Q:
[[ 31.3  37.7  -0.1  18.8  12.6  17.1]
 [ -0.2   1.3 -27.9  15.4 -38.1 -24.9]
 [  4.4  25.3  -0.8  56.7   2.6 -51.2]]
A: 56.7, 37.7

Q: [ 60.8 -70.0 -23.4  27.5  29.2 -33.1]
A: 60.8, 29.2

Q:
[[ 68.8 -30.5  56.5 -11.4 -17.7 -56.6]
 [-30.3  -0.3 -73.1  53.4  41.0  34.1]
 [ 37.5 -60.4 -45.5  52.3  28.9 -48.7]]
A: 68.8, 56.5

Q: [-22.9 -41.3  -7.6  56.1  71.9]
A: 71.9, 56.1

Q: [-43.0  55.5   6.7  -1.2   5.7 -35.0  68.5]
A: 68.5, 55.5

Q: [ 67.4 -55.7  11.5  32.5 -64.8]
A: 67.4, 32.5

Q:
[[ 20.4  22.3  39.8 -45.3]
 [ 11.5  63.0  -0.5  37.2]
 [ -5.5 -18.2 -19.0  -8.7]]
A: 63.0, 39.8

Q: [-66.5  27.7 -25.0 -56.6]
A: 27.7, -25.0

Q: [-15.7   9.0  59.3 -20.5  24.9  51.4  -7.1]
A: 59.3, 51.4
---
Q:
[[ 1.9 -0.2  0.5 -0.3 -0.3  1.7]
 [ 1.8  1.9  0.7  1.2  0.3 -2.0]]
A: 1.9

Q:
[[ -1.7  17.8   8.7  12.3  -0.2]
 [  7.2 -10.6  -5.1 -13.0   6.4]
 [ 13.6  22.4   3.7 -10.0  -0.9]]
A: -10.6

Q:
[[-0.8  1.7  0.1 -1.5  0.3 -0.6  1.2]
 [ 0.1  1.9  1.0 -1.2  0.0 -0.7  2.0]
 [ 0.1  1.6 -0.4 -1.7  0.7 -0.5  1.6]]
A: 1.9

Q:
[[  12.8 -165.5   96.6  103.5  -78.3 -162.4]
 [-151.2  112.5   65.0   -8.5  148.2  179.0]]
A: 112.5

Q:
[[ 0.1 -1.8 -1.5 -1.8  0.0 -0.2]
 [ 1.1 -1.9  1.3 -1.9 -1.0 -1.2]]
A: -1.9

Q:
[[-1.701  0.405 -0.986 -0.669 -0.350  1.441]
 [-1.678  0.410 -0.981 -0.687 -0.347  1.414]]
A: 0.410

Q:
[[-19.6  19.3  11.3 -17.2 -18.0  -4.6 -17.0]
 [ 12.9 -18.1  -3.7  12.5  24.7   9.7  19.3]
 [ 17.4  12.6  11.1  -9.5  17.0  13.6 -11.2]]
A: -18.1
---
-31    5   31  -39   -5  -29  -18 ans = -18
52  49  16  58  45  46  85 ans = 85
-923  -555  -489   754   375  -795 ans = -795
-38   -9  -41  -33   26  -39 ans = -39
874  620  231  436  599  465  452 ans = 452
3338  8059  5527  2672  1590  3157  6405 ans = 6405
73  64  52  99  70  46  24 ans = 24
172  148    0  229 ans = 229
---
[[ 11.5 -51.8  13.2 -65.3 -26.4 -39.4]
 [ 30.4 -25.7   3.7 -55.7 -52.6 -38.3]
 [ 20.3 -29.4   1.8 -62.9 -25.7 -29.0]]	-38.3

[[-61.4  -9.7 -48.7   0.0   4.1 -58.1]
 [-34.7 -20.1  20.2 -54.2  -0.3 -43.9]
 [ 33.6  14.6 -13.5  14.1  46.9 -20.7]]	-43.9

[[ -2.7 -33.0 -32.3  31.5   6.3 -41.8   2.8]
 [-23.1  25.0  20.2  65.5  -1.3   5.3  10.3]
 [ -4.3 -31.8 -30.5  31.0   6.0 -48.1   2.8]]	10.3

[[ 63.0 -43.3  61.2  37.5 -33.2 -41.6]
 [ 57.4 -42.1  55.2  34.6 -33.2 -37.0]
 [ 45.9 -38.4  42.5  30.1 -36.0 -16.1]]	-37.0

[[  8.9   0.7  -8.6  -2.7  17.4]
 [  8.7   0.4  -8.4 -65.1 -25.7]
 [  9.9   0.3  -8.9 -44.8 -60.9]]	-25.7

[[-18.8  65.4 -73.5   8.7 -18.6 -13.1 -22.4]
 [ 10.8 -74.4  18.4 -62.9 -26.1 -17.5  11.0]
 [ 43.3 -34.8 -69.4  14.3 -48.0  -0.9 -28.1]]	11.0

[[ -2.4  11.0  -6.4   2.6  -4.1  22.0]
 [  0.9  -4.3  -1.1  -8.0   2.8 -13.2]
 [-43.8 -27.4  -6.1 -14.7  23.0  56.0]]	-13.2
---
array([-141.13, -174.43,  127.22,  -79.21,  -33.14,  -59.12]) value -59.12
array([ -47.20,  -39.65, -160.11,  -35.32,    7.84,  103.09]) value 103.09
array([ -22.69, -154.62,  -69.73,  160.65, -144.70, -122.63]) value -122.63
array([ 0.846, -1.474,  1.740, -0.563,  0.208]) value 0.208
array([-93.8, 112.0, -97.2, -55.6, 185.1]) value 185.1
array([-0.082, -0.137, -0.035, -0.132,  0.110,  0.183, -0.154]) value -0.154
---
-0.06	-0.06	-0.02	-0.04	-0.11	-0.17	0.14 Answer: -0.04, 0.14

7.96	-0.61	-15.65	8.49	17.94 Answer: -15.65, 17.94

5.79	-3.44	-2.23	-9.78	12.01	0.64	6.39
8.58	-14.46	24.46	1.40	-3.97	9.73	11.02
-11.46	9.37	6.27	3.51	-21.55	-5.71	19.81
Answer: 1.40, 24.46

0.91	1.20	0.16	-1.13	-0.90	1.26	-0.16 Answer: -1.13, 1.26

138.6	105.3	131.6	27.3	-50.3	113.7	-123.0 Answer: 27.3, 138.6

131.513	53.699	59.748	-118.958	5.254	25.538	-22.058 Answer: -118.958, 131.513
---
Q:
[[  7.6   8.1  14.9  10.8  17.3 -68.1]
 [  1.5  -1.4   1.3  -1.3  -1.1  -0.4]
 [  0.6  -0.3   0.5  -0.7  -0.2   0.5]]
A: 14.9

Q: [-64.3 -17.6 -27.0   1.8 -23.5  17.8]
A: -27.0

Q: [ 67.5  75.3  69.2  57.7  33.4 -14.6]
A: 69.2

Q: [-28.4  51.2 -34.4  31.1 -53.9 -44.2]
A: -34.4

Q: [ 31.4 -21.5  70.3  25.6]
A: 70.3

Q: [ 13.0  21.9 -42.9 -60.8 -32.9  58.2]
A: -42.9

Q: [ 56.1  43.6 -73.9  -3.0  61.1]
A: -73.9

Q:
[[-25.6  -9.7  72.7  21.9  -9.0]
 [-24.1 -26.3  65.7  11.2 -35.3]]
A: 72.7

Q: [  0.9  55.5  23.2 -14.5]
A: 23.2
---
-15.3  -41.4  -14.1  -53.8   10.4
 38.9   17.7   13.1  -58.1   75.6
out 13.1

-32.0   58.6   28.7    7.8  -28.1  -54.5  -41.1
 -7.5   -2.7  -35.9   10.7  -20.3   14.4  -12.8
out -20.3

-58.0   60.9  -10.5  -17.0
-12.4    9.8   55.5  -36.9
out 9.8

 26.1   19.6  -30.2   -8.2
-69.0  -70.4  -19.5  -16.0
out -70.4

-23.5   56.9  -45.2  -72.2
  4.7   20.7  -21.7   49.9
out 20.7

 16.1  -18.8   -5.3   -9.8    7.1   31.2
 22.9    5.9    9.5  -21.6   24.2   53.7
out -21.6

-20.0  -37.8  -43.0   55.0
-29.2  -37.6  -61.5   25.9
out -37.6
---
[[ -4.3 -35.8  20.0  -8.2 -34.4]
 [ 24.3 -54.5  17.4  -3.0  -6.8]
 [ 37.5 -39.6  16.9 -12.2  12.5]] -> 17.4, 37.5

[-41.7 -27.2  61.6 -19.9  27.7] -> 61.6, 61.6

[-46.7  23.7 -55.4 -33.9  47.2 -56.6  63.9] -> -33.9, 63.9

[-13.8  -9.7 -51.5  46.6 -59.5] -> -51.5, 46.6

[[-48.7  20.0  43.8 -38.9 -40.0 -58.9  -9.6]
 [-35.4  24.0  59.0 -57.5 -21.1 -21.9 -33.1]
 [-44.8 -23.1  60.5 -18.2 -14.2 -52.8  33.3]] -> -57.5, 60.5

[-26.5  61.7  72.7  18.6  40.9] -> 72.7, 72.7
---
[5, 2, 3, 2, 7, 4] >> 5
[629, -565, 655, -352, 891] >> 629
[126, 409, 492, 195, 848] >> 126
[-420, 518, -144, -439, -772, 359] >> -420
[37, -36, -9, -48, 9] >> 37
[89, 18, 55, 36, 73] >> 89
[3, -35, 32, -8, -11] >> 3
[2, 6, 34, -23, -20, -28, -27] >> 2
---
[ 12.5  -7.8  74.1 -31.5] --> -7.8
[71.5 72.9  4.7 10.9] --> 72.9
[ 46.9  29.3 -56.7  36.5] --> 29.3
[ 10.6   2.9 -59.5 -28.9] --> 2.9
[ 27.5  39.6  72.6 -53.2] --> 39.6
[-2.6 13.3 36.0 59.4] --> 13.3
[ 62.9 -60.4 -56.4  60.6] --> -60.4
